In the rows, 128 means zero.
Named turns come first, each shown by rows before and after it. Which turns, in which order, take the first row of each pair that follows to the second? Write the first one first, as in the answered first pair.
kepak:
[184 106 121  89 122 178 131  66 108 111 110 134 136 140 134  62 112  88
 139 115 133 145 115 152 157 115] => [182 113 128  94 133 193 128  71 111  97 106 135 134 143 142  66 114  91
 138 104 133 132 117 153 143 128]
[147 129  71 104 160 132  96 138 129 166 133 124 100 149 129 118  94 149
 127 115 114 147 119  65 135 188] => [136 130  83 106 159 132  92 134 116 141 137 119 125 158 123 134  89 156
 142 111 123 142 130  58 119 194]
[115 158 144 174 136 137 155 177 164 113 104 182 123 130 162 115 157  88
  98  93 108  90 125 143 125 144] => [ 90 157 169 173 126 122 152 156 133  70 115 173 166 144 147 146 137 105
 126  90 131  95 149 123  98 139]
dige:
[ 84 127 137 110 101  90 116  75 117  82 124 164 168 123 133 148 100 121
 155 131 150 122 140 128  95 134] => [138 121  86  94 123 122 109 116 166 190 113 144  80 109 133  99 119 117
 116 148 122 129 100 156 139 135]
[115 173 136 161 135 118 143 136 138  74  96 162 137 109 166 120 147  85
  98  99 100  85 121 127 108 173] => [119 147 128 153 107  73 169 118 152 112 108 180 130  86 155 105 144  65
  88 117 101 124 134 135 144 132]
[113 142 114 114 168 123 112 112 120 112 145 131 145 111  93 150 114 146
 146 126 134 133 126 136 113 106] => [128 139  99 110 168 124 113 119 136 143 139 130 120 109  93 135 116 143
 135 134 128 140 118 146 130  99]
[106 154 165 169 163 191 125 175 126  38 100 132 136 133 166 108 155 148
 113  93 126  71  82 139  74 184] => [ 89  90 156 147  79  51 196 101 140  97 131 190 150  76 127 100 142  98
 108 146 137 179 129 142 152  70]
vub:
[134 167 146 136 132 122 153 129 139  86 125 165 134 112 138 143 151 113
 124  98 143  94  93 112 134 159] => [127 148 155 128 136 116 140 114 119  76 133 143 156 129 115 171 129 138
 152 112 158 103 114  99 124 150]
[ 86 147 143 151 110 110 147 125 109  94 140 171 150 119 140 135 133  95
 121 121 141 138 135 138 143 119] => [ 87 131 142 133 119 117 129 117  96  97 151 135 155 137 115 157 108 131
 148 137 160 147 152 122 135 110]
[107 137 122 170 123 127 145  95 127 121 151 119 134 157  85 144 140 130
 111 119 102 111 146  91 144 141] => [109 134 120 161 130 133 138 101 125 134 150 105 123 160  77 148 136 139
 113 124 100 117 143  92 149 139]
[170 106 119 107  95  97 121 106 115 196 132 113 116 117 103 128 146 149
 140 140 142 133 128 129 171  90] => [171 120 115 124  93  97 133 114 129 193 124 137 107 106 124 111 160 125
 122 132 127 124 118 142 179  93]
pozog:
[119 107 131 109  79  97 161  88 128 154 148 124 170 187 154 110 110  92
 129 133 207 139 163  94 125 131] => [124  99 126 101  92 109 146  91 129 165 151 103 162 198 144 116  99 110
 137 143 209 142 163  86 125 133]
[ 96 113 160 169 158 131 110 108  82  94 110 103 163 161 116 160 154 169
 135  85 151 124 141 163 119 144] => [ 89 114 164 175 142 111 129  99  80  83 112 127 167 152 123 154 160 149
 126  85 148 130 144 169 125 138]
[110 106 182 133  93 102 152 104 134 115 109 170 143 125 129 128 139 104
 111 135 110 163 140 139 135 100] => [120  86 170 118  99 106 142 107 131 153 111 147 127 133 108 128 124 123
 119 158 116 181 140 139 145  82]
[151 135 122 126 128 155 105 136 153 118 128 119 123 160 144 127 132 132
 116 134 132 107 121 135 136 131] => [142 141 126 137 126 151 116 134 156 107 127 135 128 152 153 125 139 121
 106 127 128 103 123 139 138 130]

Each pair is two turns apart.
[151  93 125 135 128 128 103 118 146 154 118 121 118 132 125 130 114 164
 143 135 134 124 137 112 143 140] => [148 112 130 157 122 117 126 119 160 138 114 158 118 111 149 118 136 127
 122 116 119 115 130 126 148 151]
vub vub
[176  89 153 110 149 140 128 120 181 157 105 109  94 115  89  63 107  91
 139 158 114  96  96 122 147 112] => [133 109 192 139 132 128 136  91 143  59 109 136 169 126  99 106 105  83
 159 130 132  69 121 107 104 130]
dige pozog
[138 148 113 124 137 144 112 148 157 150 118 114 106 133 117 124 136 132
 112 132 130 122 112 144 134 139] => [134 136 118 119 122 115 126 137 159 157 126 127 106 121 114 122 130 121
 110 143 132 144 124 149 146 116]
dige dige
[133 128 114 122 129 134 150 143 180 142 131 142 101 104 123 106 147 112
 106 113  90 133  95 166 150 133] => [100 130 149 125 136 144 128 126 134  65 144 107 161 142 106 161 124 149
 155 110 122 115 124 136 100 147]
dige vub
[141 106 122 176  83 110 149 134 192 113 116 198 107 177 135 120 178 133
 119 131 127 176 104 145 148 148] => [137 120 136 176 114 156 114 151 174  82 114 166 119 207 138 137 171 164
 142 116 133 140 102 138 111 183]
pozog dige
[104 144 121 110 138 161 100 126 136 153 139 107 126  98  99 162  70 137
  68 154  87 152 111 162 165 126] => [ 80 159 148 126 135 163 101 111 112  90 139 119 167 107 112 182  75 134
  76 139  96 133 124 152 138 144]
dige pozog
[121 140 128 136 105  99 154 120 126 125 132 171 132 106 138 108 134  99
 124 126 127 130 128 141 139 115] => [116 115 130 116 110  98 136 105 114 127 147 136 145 125 113 131 110 130
 151 147 145 147 147 130 136  99]
vub pozog
[145 130 104 135 205 200  40 187 108 162 141  77 132 169 104 123 139 172
 145 172 129 111 133 123  78 173] => [ 93  99 127 146 107  41 138  94 106 138 163 190 196  93 103 122 145  74
 131 187 141 190 185 129 129  78]
pozog dige
[131 156 134 127 128 145 134 118 148  85 127 142 135 121 160 115 180  92
 105  91 117 178 113 152 154 132] => [147 141 115 109 129 143 131 122 157 126 128 121 111 122 146 101 171 102
 107 112 116 195 109 154 173 111]
vub dige
[150 113 101 136 123  78 131 124 144 164 146 111 111  75 128 122 112  88
 119 128 121 152 146 153 178 122] => [161 119  94 132 159 136  88 151 134 168 140  59 101 112 122 133 103 137
 134 123 129 124 136 141 152 150]
pozog pozog
[124  54 104  80 116  82 125  76 130 205 142  75 123 135  50 151  60 174
 163 178 145 213 167 104 177  65] => [ 88  73 140  97 116  87 116  61  89 117 151  72 183 156  57 192  54 183
 192 155 164 185 182  85 129  86]
dige dige
[112 110 150 130 130 122 121 114 113 106 143  97 163 157 109 165 107 150
 167 149 153 147 148 102 120 115] => [123 124 142 133 149 158 103 135 118 109 140  85 146 169 120 154 112 165
 162 141 141 124 134 107 108 143]
dige dige
[189  53 107  22 114 199 148 155 136 195 165  71  65 174  62 139 139 152
 181 137 142 154 103  78 193 109] => [201 101  96  59 120 234 164 188 165 191 136 124  35 145 119  91 189 104
 129 101 108 114  64 108 196 148]
vub pozog
[124  99 137 120 111 111 145 112 117 139 131 134 124 131 102 117 123 132
 129 138 114 138 140 128 147 121] => [130 121 140 135 114 120 149 121 125 127 123 152 118 123 123 106 140 114
 110 116 104 121 123 136 142 137]
kepak vub
[ 76 136 152 126 115  83 171 100  98 123 167 150 175 125 138 104 120  84
 129 142 111 134 145  98 115 123] => [122 144 115 108 163 170 129 153 120 190 145  93 100 150 145  83 120 123
 117 150  93 106 102 114 124 161]
pozog dige
[130  78 146 123 100 112 122 121 141  99 121 134 130 112 118 135 150 118
 159 138 131 174 141 175 127 117] => [135  98 154 136 123 153 108 149 138  75 110 130 124 121 140 130 156 127
 154 118 123 137 125 177 100 154]
kepak dige
[128 109 186 138 177 127 108 191 110 148 178 161  85 186 150 158 102 168
 143  96 179 114 136 107 140 107] => [116 126 197 155 162 109 126 183 106 120 177 198 103 167 169 155 118 141
 134  79 173 102 136 112 139 110]
pozog pozog
[164 152 127 140 133 142 149 151 139 127 118 145 120 132 169 145 138  95
 118  96  94  87  87 125 112 189] => [135 108 151 119 102  75 160  94 104 109 147 135 175 141 121 193 103 114
 163 128 128 137 138 101 113 140]
dige vub
[129 150  96 107 109 103 112 129 106 172 135 107  81 131 141 125 172  92
 136 151 102 118 128 125 111 132] => [124 144 100 109 103  89 121 120 103 164 135 120  92 123 143 124 179  81
 136 148 100 122 130 125 114 122]
vub pozog
[165 108  82 102 145 130 136 131 173 203 103 123  67  95 138  92 140 122
 103 168  84 144 108 153 166 134] => [130  84 107 105 100  63 168  80 148 169 123 149 120  84 117 117 129 101
 123 176 107 183 149 135 170  96]
dige dige
[113  90 126 125  88 100 108 113 110 149 146 140 106  86 123 106 119 118
 137 142 122 141 147 124 166  91] => [109 129 137 156 103 121 114 126 114 116 132 167 106  79 159  89 144  99
 117 114 107 100 127 132 151 128]
kepak vub
[108 142 154 117 115 156 112 119 102  28 116 127 163 153 148 184 100 162
 113 166 155 122 131  93  54 139] => [132  92 124  84  97 109 124 102 129 121 128 109 122 137 105 172  75 166
 111 215 153 189 139  98 113  74]
vub dige
[129 117 130 127 121 100 139 115 126 133 132 138 134 121 120 136 121 120
 139 142 146 145 135 119 138 103] => [133 140 140 143 144 147 129 135 121 103 121 135 138 132 141 137 133 124
 137 119 140 108 123 123 112 141]
kepak dige
[124  92 109 107 121 104 133 111 123 170 148 100 145 138 103 146 131 136
 110 162 153 141 137  94 138 116] => [136 103 101 107 140 131 119 132 125 177 146  84 131 152 107 143 135 144
 107 157 150 131 129  92 129 132]
pozog kepak
[139 143 128 138 145 156 137 149 137 161 124 137 120 130 162  91 159 103
 106 117 105 112  95 162 130 155] => [130 129 125 133 121 116 155 135 141 172 133 152 127 114 152  91 154  92
 104 131 109 134 107 166 148 129]
dige dige
[133 177 167 115 109 168 120 121 118 125 112 114 183 151 128 106 125 155
 146 124 106  85 105 111 123 147] => [133 183 167 124 100 156 131 116 120 117 112 128 186 146 138 102 136 144
 138 115 102  80 104 113 124 144]
vub pozog
